Each named move below is a turn or a mirror, shown by a few rows before and after it. Which moves, in which order, take the first row of each later pair to the second? The first pair is answered.
K278 (before |-> after):
[-0.91  1.49 -0.14  2.60 -2.56  1.25 -1.92 -0.44 -0.02  1.99 -2.62 -0.26] |-> [-0.64  1.58  0.02  2.75 -2.85  0.90 -2.33 -0.52  0.10  1.93 -2.35 -0.50]
[-2.34 -1.21  1.96 -2.96 -0.66  1.06  2.11  1.53 -2.66 -2.37 -1.83  2.16] |-> [-1.12  0.10  4.30 -1.91 -0.99  0.16  1.05  1.26 -3.02 -2.92  0.75  1.53]
[-0.48 -0.65 -0.98  0.58  0.61 -0.41 -1.25  0.04 -0.58  1.89 -0.93 -0.29] |-> [ 0.25 -0.03 -0.01  1.10  0.34 -0.74 -1.65 -0.20 -0.63  1.64  0.69 -0.33]
K254 (before |-> after):
[-0.78 -1.01  1.17 -4.68  0.66 -2.46  1.75  2.86 -2.28 -2.40  2.80  1.91] |-> [ 3.63  0.65 -0.64  1.98 -1.06 -3.61 -2.97 -0.65  0.54  1.99  2.39 -3.23]
[-0.05 -0.73  1.53 -1.78 -1.97  0.75  0.98  1.50 -2.51 -0.41 -2.63  1.20] |-> [ 1.74  0.77  0.39 -1.43 -0.51 -3.17  0.23  0.26 -0.09 -1.87  2.98  0.62]
[ 0.17 -0.59 -1.68  0.47  1.09 -0.25 -0.29  0.30  0.99  1.07 -1.42 -1.54] |-> [-0.98 -1.24 -1.09 -1.21  1.48  0.32  0.83  1.07  0.38  0.06 -1.59 -0.04]
[-0.17  0.33 -0.23  3.37  2.20 -0.81 -1.82 -1.65  0.41  0.87  2.54 -0.65] |-> [-2.32 -1.19  1.12  2.12  1.27  2.56 -1.05 -0.24 -1.88  1.45 -2.20  0.52]
K281 (before |-> after):
[-0.03 -1.01  1.57 -1.93 -1.09  0.29  1.30  0.49 -0.73  2.07 -0.71  0.35] |-> [ 0.48 -0.63  2.14 -0.27 -1.17  0.32  0.22  0.04 -0.46  2.91 -0.49 -0.68]
[-0.35  0.74 -1.63  1.44  1.98  0.80 -0.76 -1.93  0.64  0.54  2.97  0.52] |-> [-0.91  0.05 -2.38 -1.01  2.06  0.88  0.99 -0.77  0.29 -0.75  2.57  2.26]
[ 0.12 -0.76 -1.66  1.20  1.37 -1.27  2.23 -1.83  3.26  0.79  2.45 -0.39] |-> [-0.21 -1.39 -2.04 -0.39  1.28 -1.03  3.26 -0.89  2.62  0.41  1.42  0.18]
K960 (before |-> after):
[-0.42  0.12 -3.22 -0.36  1.28 -1.67  1.19 -0.16  1.92 -0.68  0.52  0.30] |-> [-0.69  1.69  0.82  1.23  2.00 -0.92 -0.16 -0.64  1.17 -1.23  3.14  0.05]
[-0.72 -1.10 -0.76 -0.38  1.59  0.81  1.36 -0.28  0.45  0.60  0.48  0.10] |-> [-0.89 -0.36  0.37  0.24  1.77  1.14  0.85 -0.61  0.00  0.26  1.37  0.10]
[ 1.21  0.87 -0.26  0.80 -0.09 -0.54 -1.51  0.00  1.22  2.06  2.20 -0.60] |-> [ 1.32  0.21 -1.71  0.28 -0.37 -0.85 -1.03  0.03  1.91  2.30  1.35 -0.62]
K988 (before |-> after):
[-1.32 -0.57 -0.39  0.61  1.82  0.37 -1.53 -2.15  0.44 -1.33  3.25 -1.64] |-> [-0.04 -0.52 -0.43  0.41  0.72 -0.98 -1.34 -1.68  0.29 -1.73  3.93 -1.83]
[ 0.70 -0.41 -0.51 -0.29 -0.18 -2.58  2.63  0.82 -1.27  0.29  0.70  0.60] |-> [ 0.36 -0.69 -0.06 -0.20 -0.52 -1.70  2.80  1.09 -1.72  0.31 -0.12  1.07]
[-3.38 -2.06  1.69 -1.69  0.66  2.47  2.53  2.17 -1.87 -2.78 -0.78  2.76] |-> [-4.38 -1.82  0.41 -0.73  2.54  2.93  2.14  1.02 -0.95 -2.48  0.02  2.17]
Now pairs of rows:
(2 to 3 moves a pair)
[-2.02 -1.32  2.95  0.16  2.74  2.57  0.40 -0.10 -1.09 -2.22  2.19  1.27] |-> [ 1.84 -0.08  1.41  2.61  1.27 -0.61 -1.61 -1.70  0.94 -1.24  4.24 -1.12] => K254 then K988
[-1.41  1.10  0.47 -2.48  2.03 -1.08  2.39  1.19  1.29 -3.54  2.36  2.61] |-> [ 1.61 -0.22 -4.14  1.51 -0.91 -1.09  0.15 -0.46  3.03  1.53 -3.68 -1.20] => K254 then K988 then K278
[-0.17 -1.20 -5.80 -2.34  2.43 -2.42  2.34 -1.00  3.76 -0.92  1.88  0.97] |-> [ 1.59 -1.70 -4.65 -4.26 -0.81 -3.05  3.34  0.81  1.99 -1.77  0.19  1.70] => K278 then K988 then K278
[ 0.08 -1.76 -2.60 -0.34 -0.92 -0.88  1.15  0.24  0.27  0.77 -3.96 -0.95] |-> [ 1.44  0.70  1.44 -0.92 -0.85 -3.16  0.60  0.65 -0.29 -2.37  2.17 -0.11] => K254 then K988 then K278
[ 1.14 -1.18  0.29 -3.08 -0.42 -1.10  2.58  1.75 -1.21 -0.47 -1.06  1.54] |-> [ 2.63 -0.86 -2.72 -1.32 -0.10 -2.54  1.57 -0.13  1.39  1.06 -0.44 -0.24] => K254 then K278
[-0.25  0.87  1.66  0.18  0.23 -1.35  1.19  1.00  0.19 -1.12  3.09 -0.03] |-> [-0.42 -1.22 -1.02 -0.80 -1.23 -0.02  2.34  1.45 -0.24  0.53 -2.13  0.04] => K960 then K254 then K254
[-0.13 -0.29  1.23  3.18 -2.34  1.49 -2.36 -1.16 -1.43  2.94 -2.40 -2.73] |-> [-2.48 -1.86 -0.44 -4.21 -0.79  0.03  2.95  1.84 -2.19 -1.57 -0.43  2.14] => K254 then K278 then K960
[ 1.13 -1.77  1.05 -3.72 -1.43 -0.34  1.69  3.07 -2.90 -0.43 -0.31  1.74] |-> [ 2.06  0.22 -0.77 -1.05  1.17 -2.83 -0.51  0.09  0.59 -0.33  5.33 -0.18] => K988 then K254
[-3.59 -1.02  3.39 -0.61  0.75  3.98  1.30  1.36 -3.15  0.63 -2.23  1.37] |-> [ 1.50 -0.99 -4.68  2.64 -0.10 -0.93 -0.81 -1.73  1.72  3.88 -2.42 -2.25] => K254 then K960 then K254
[ 0.28 -0.85 -0.30 -1.13 -1.59  0.15  1.17  2.12 -2.56 -0.72 -2.53  2.01] |-> [ 0.44  1.15  1.78  0.82  0.64 -1.40 -0.82  0.57 -1.59 -1.77  3.52  1.44] => K254 then K278 then K960
[-2.99  0.47  0.47 -0.20  4.01 -0.25  0.33 -0.23  1.59 -0.93  4.06  1.21] |-> [-1.81 -0.67 -1.91  3.00  1.85  1.31 -1.33 -1.45  2.20  3.12 -1.76 -1.71] => K254 then K278 then K960
[ 2.07 -2.72  0.97  0.29  2.03 -1.59  1.26  0.97  1.32 -0.40  4.37  1.56] |-> [-0.84 -4.04  0.31 -0.40  3.50  0.83  2.24  1.06  0.99  0.44  1.63  2.24] => K278 then K960 then K278
[ 0.88  0.57  1.72  2.82 -0.49 -0.79 -2.14 -1.60 -2.03  0.45  0.54 -3.35] |-> [-3.24 -0.44  1.39  0.93  2.90  1.30 -0.58 -1.50 -1.75 -0.45  0.50 -1.37] => K254 then K988 then K988
[ 1.63  1.85  2.21 -0.37 -1.18 -0.89 -0.27 -0.20 -1.11 -0.18  2.39  0.14] |-> [-0.95 -0.22  0.76 -1.56 -0.66  1.80  1.25  0.30 -1.65  1.15 -2.12  0.87] => K988 then K988 then K278
[ 0.39 -1.13 -0.57  2.91 -2.79 -0.25 -1.04 -0.65 -2.14  3.37 -3.29  0.04] |-> [-0.70  0.00  1.77 -1.42 -0.94 -2.13  1.37  1.30 -3.46 -1.53  2.24  3.22] => K254 then K278
